Each path below is one point turned by a fixed rotation once a step. After each direction that follows a path, write how fast that rotation turns it, in degrees per step (0 if it stays still).
Each turn is a multiple of 5 degrees from 10 to 175, or 0.
Each row of a path follows its step; steps can be skipped.
Path 1:
step 1: [-12   2 -48 -23  10 -26  22  -1  30   4  -1  31   0   1 -32  22  -3   5
 -37 -15  21  31   2 -23  33   4   1 -41  20  13  15  12  -3  12 -12  15
  30  42   0  19  18  -8  26 -47   9 -17  23  52  12   2  28 -14   1 -16
 -25   1   3  60  15  34  13  -1 -13  43  10 -11]
step 2: [-23 -20 -13  32  -7 -11   5  29   6  11   0 -12  15  -5  -4 -19  15 -14
  29  -6  16 -40  39  13   2  28 -36  31  33  12  15   4  -2  -2   8 -16
  -1  24 -34 -24  19 -20  -1  -3  16 -11  26   6  43  17 -27   1 -22  25
 -26  12   4 -47  26 -35  47 -52  40 -10   4 -36]
step 3: [ 21 -22   6   5   9 -43  -4  27  -9  -6  22  -3 -11   4 -29  -9  -1   0
  12  10 -20  -1  -7   9 -22   0   4 -21  -2  11  -3 -16 -39   4 -16  35
 -18 -42  -5  22 -39  65 -17  -5 -11  12  27  -8 -23 -20  12 -32 -21   6
 -11  -9  56 -17  39 -24  -1 -24 -42 -31 -17  52]
step 6: [ 23  27 -15  64 -15  -7 -21  10  -6   1 -18 -25   8  47 -29 -16  50  26
 -25 -17 -34 -12   3 -14   4  14  41  -3  16 -18 -10  -8  -9 -47 -11   7
  31  30   8 -27 -28  17  44 -10  33  -1 -13   1 -21 -14   3 -22 -21 -13
  42  -2 -10  -4 -20   5  -7  28  17 -25 -10 -10]
step 7: [-23  -3   7  -6  23  29  -8 -11   7  14 -26  47  18 -51 -15  13  -8 -39
 -22   8 -20   6  17  -6  42   1 -15   2  -5 -19  29  35  43 -25 -15 -18
 -18  22 -15 -35  -8  25 -60 -15 -10   5   0 -34  -3 -20  -6   9 -19  20
  14 -24 -18  10  37 -11 -22  37   6 -16 -38  16]
step 10: [-13   9   6  -6  22  -8  13  48 -17  23  24  22  14  -4 -42  41   6  29
  23  11  -1   2  -2   3   0  29 -44  50  -7  -7 -27  21 -21  21  -7 -11
  17  41 -23  34   3   2  -1  22 -30  28 -27   9  28   8  22 -45 -18 -28
  11   6 -14  18  27 -17  26 -19  52   0   2   4]
step 11: [-57  -1  18  25   1 -45  21  20 -20  25   3  -9  32  -9   8 -21 -31  -5
 -17   6 -25 -27 -37  41 -33 -16  39 -36   4  41  -9  25  -2  15 -36  -3
 -23  12  -8   7 -27 -15   6   0  29 -11  34  14   0   1 -13  27 -31 -13
 -34  -7  26 -10  14  -1  33  22  -7  -2  13  36]
step 13: [  8  13  -7  12  13 -23   8 -30  31 -14  18 -15   1  -1  -6  27  11  22
  19 -23  -5 -54 -12 -16   1  35   4  13  -9  11  18  14  30 -26  50 -55
  27 -12   8   0 -21  -6   8  23 -48 -25  24 -32  -6  -2  43 -20  -4  38
 -12   5  27  32   2  37   4 -26 -39 -13   4 -14]
step 14: [ -1   8  11  51 -12   3  -2 -51  15  13 -48  30  25  61 -37 -14  33   4
  11 -33   6 -11  18  26  12  14   0  26  -9 -10  24 -22  -2  -1  -4  41
 -35 -34  28  20 -15  -8  -8  -5  22 -10   0  -7 -20  17  -3 -10  -8 -44
 -24  -9 -19 -10  10   9  14  11  23  19 -48  12]
[ -1  -2   0  -1   9  -5   0  -3  -4   7   4   9   9  -2 -11   5  -2  -6
   1   0  17  -1  -6  -5   3   8   1   3  -4   2   5   4   0   2  -2  -2
  -4   4   0  -6 -10 -12   5   0 -12   2  -1   1   2 -13   3  -8   9   6
  -3   0  -6   5   5  -3 -10   9  -2   1   9  -7]
120
[  5   7   8   6  -4 -10  -6  -8 -13  -3   6  -3  -3   5  10   0 -20   8
   2   1   2   2   1  -8   0   5  -6   4   4   4   6   4   2  -1   5   2
   8   6  -4   1  -1   7  -5   7   5   3   8   0   7  -1   4  -1  -1  -3
  -5  -3  -8 -10  10   8  -7   3   1   1  -2  -1]
135
[ -2   1   5   4   4   4   5 -10   5   8   1   8   3   7   4  -6   3  -3
   5   9  -8   9   5  11  -9  -8 -12   9   6   4   5   5   2   3   2   7
 -15   2  -3 -12   1  -2  -2   4   0  -6  -3   5  -4  -6   0   9   1   2
   5  -3   4   0   7   6  -4  -5   0  -3  -2 -10]
155
[ -4   3  -1 -14   6   2  -1  -8   9  -3   4  11  -2  -3   2   5  -2  -4
  -2   5   5  -2   0  11   3  -3   4  -5 -12  -3  -1   1  -1  -3  12   6
  -5   3 -11   2 -13   7  -4 -11  10   3   9   2   4   4   7   0  -4   1
  -6   4   9  -2   1   5  -4   7  -7  -3  -4   7]
170
[  3   1  -9  -3  -6  -3   2   0   3   2  -5  10  -3   4  -8 -15  -2   7
   5   3  10  -1   2   4   6   0  -1   4  -9 -11   1   7   6 -10  -9   5
   2   9   2  -9   9  -1  -8  -1   9  -1  -1  -3   0   4  -2   8   7  -2
   0  -5  -9  -4  -1  -5   2  -1  -7   9  10   8]
140
[ -5  -1   8  -3  -6  -4   4   1   6   9  -1   1  -1  -1   4  -9  -6   7
   6   1  -8  -2   0  -4   9   2  -5 -11  -8 -10   0  -3   2   5  -7  -4
  -1  15  -6  -1   2   3  18  -1  -2   1  -1   2  -7  -4  -6  -1  -8   3
 -10  -2   7   2  -7  -1 -12   2   8   2  -5  -5]
70
[  1   4  -2  -2  -1   3  -3 -12   3   1  -6  -2   0   3   9   9  14  -5
   9   1  -4   3  -9   1  17  -8   2  -3   5   4  -3  -6   7   8 -11  -2
   8   7  -3  -1  -3   6  -2   3   2   2  -1  -6  -2   3   6   1  15   0
   7  -5  -5  -8   1  -4  -1  10   4  -5  -1  -1]
40
[ -2  -6  -5   8  12 -14   3   1   0  12  -1  -5  -5   7   3  -2   2   2
  -2  -2  -2  -4   5  -9 -10 -13   3  -8  -3  -8   8   5  -1   8  -1   2
   2   4  -7   0  -3   0  -7   1  -1   0  -8   2  -2   9   9  -9   6   5
   3   3   0   1  -9  11   1  -1  -5  -4   4   6]
145
